In the data rows, 128 means zero.
Here are some points:
array([206, 135, 183, 107,  96, 175, 180, 152, 153, 197, 187,  95])
array([118, 121, 147, 133, 136, 103, 196, 125,  88, 179, 170, 131])
array([116, 157, 255, 107, 125, 167, 137, 116, 194, 203, 180,  59])
array([131, 124, 155, 110, 138, 121, 111, 140, 154, 129, 131, 137])
array([ 65, 122, 242, 115,  92,  92, 185, 104,  87, 187, 190, 174])
array([104, 109,  41,  99, 168,  99, 123, 126, 134,  69,  68,  95])
array([208, 130,   1, 135, 134, 127, 122, 117,  79,  29,  93, 144])
array([ 73,  98,  58, 101, 104, 131,  95, 115, 108,  77, 101, 110])
array([103, 119, 161, 108, 119,  73, 179, 146,  90, 176, 159, 145])
array([ 99,  98,  56, 103, 120, 105,  88, 147, 119,  57,  92, 115])
array([ 97, 112,   9, 134, 177, 108, 107, 129, 165,  55,  56, 127])
array([ 77, 111, 121, 126,  99, 120, 136, 109,  89, 137, 123, 155])
array([ 50,  87,  46, 128, 124, 127, 110, 142, 140,  87,  81, 101])
array([200, 119,  24, 140, 154, 150, 101,  92,  90,  42,  63, 114])
array([ 92, 132, 240, 143, 141, 102, 134, 101, 129, 150, 125, 137])
array([117, 144,   7, 122, 156, 142,  82, 145, 158,  88,  45, 122])
Then 16 other points, each followed by its number:
array([123, 123, 216, 152, 124,  94, 152,  89, 121, 170, 179, 182]) 0
array([107, 169, 229, 148, 155, 186, 133, 142, 215, 174, 189,  93]) 1
array([141, 168, 154, 128, 118, 162, 164, 141, 162, 139, 135, 112]) 2
array([177, 115,   0, 137, 157, 123, 122, 148, 111,  87,  98, 167]) 3
array([134, 139, 154, 118, 123, 157, 117, 157, 151, 133, 149,  70]) 4
array([145, 143,  82, 120, 112, 163,  86, 108, 115,  93,  96, 129]) 5
array([ 73,  77, 133, 102, 105,  59, 111,  75,  92, 117,  99, 123]) 6
array([124, 140, 137, 114, 143,  91, 157, 114, 105, 154, 131, 152]) 7
array([116, 137, 159, 131, 143, 167,  97, 146, 171, 160, 136,  81]) 8
array([165, 131,  29, 127, 126, 115,  90, 120,  98,  79,  72, 142]) 9
array([137, 131,  49, 144, 164, 138,  92, 149, 147,  85,  47, 129]) 10
array([137, 135, 243, 118, 120,  83, 153, 119, 102, 152, 173, 164]) 11
array([196, 139, 126, 147, 167, 130, 193, 143, 157, 126, 157, 116]) 12
array([204, 156, 159, 121, 147, 154, 169,  96, 107, 144, 171, 139]) 13
array([121, 165, 148, 117, 117, 138, 123, 156, 143, 152, 169, 118]) 14
array([ 96, 136, 242, 161, 150, 101, 162, 101, 104, 185, 153, 138]) 15
Which two of these numbered points are nearest to each point below, ignoring the direction in which the first points spread most? Their numbers follow each, nearest first.
array([ 98, 156, 225, 122, 150, 173, 110, 163, 206, 187, 184, 138]) > 1 8
array([191, 135, 184, 133, 124, 159, 181, 139, 152, 170, 199, 120]) > 12 13
array([ 74, 119, 234, 138, 115,  92, 163,  80, 109, 188, 212, 184]) > 0 7
array([193,  92,  22, 117, 147, 125,  85, 134,  86,  84,  27, 142]) > 9 3
array([157, 118,  41, 129,  89, 124,  92, 130,  98, 108, 117, 158]) > 9 3
array([133, 131, 202, 133,  98,  88, 216, 151, 102, 139, 172, 151]) > 11 7
array([202, 106,   5, 120, 128, 115,  63,  95,  89,  55,  72, 174]) > 9 11
array([108, 152, 160, 117, 122, 147, 124, 128, 149, 146, 160, 123]) > 14 5
array([100, 143, 255, 105, 141, 153, 154, 149, 201, 229, 179, 103]) > 8 10
array([146, 152,  87, 105, 102, 141,  96, 129, 128, 111,  91, 128]) > 5 9
array([108, 109, 218, 156, 137,  86, 153,  84, 132, 172, 163, 162]) > 0 15
array([201, 156, 200, 119, 117, 146, 202, 148, 133, 190, 195,  98]) > 12 13
array([115, 107,  22, 144, 176, 126,  96, 125, 159,  60,  40, 126]) > 10 15
array([ 99, 121, 157, 133, 126, 159,  88, 140, 165, 154, 157,  97]) > 8 4
array([120, 129, 149, 141, 155,  95, 190, 142, 113, 154, 139, 137]) > 7 15
array([ 97, 142, 212, 121, 118, 104, 155, 112, 104, 185, 160, 169]) > 7 0
array([102, 114, 237, 143, 108, 101, 147,  88, 121, 168, 171, 143]) > 0 15
array([119, 112, 194, 110, 146, 100, 149, 119,  90, 142, 173, 126]) > 11 7
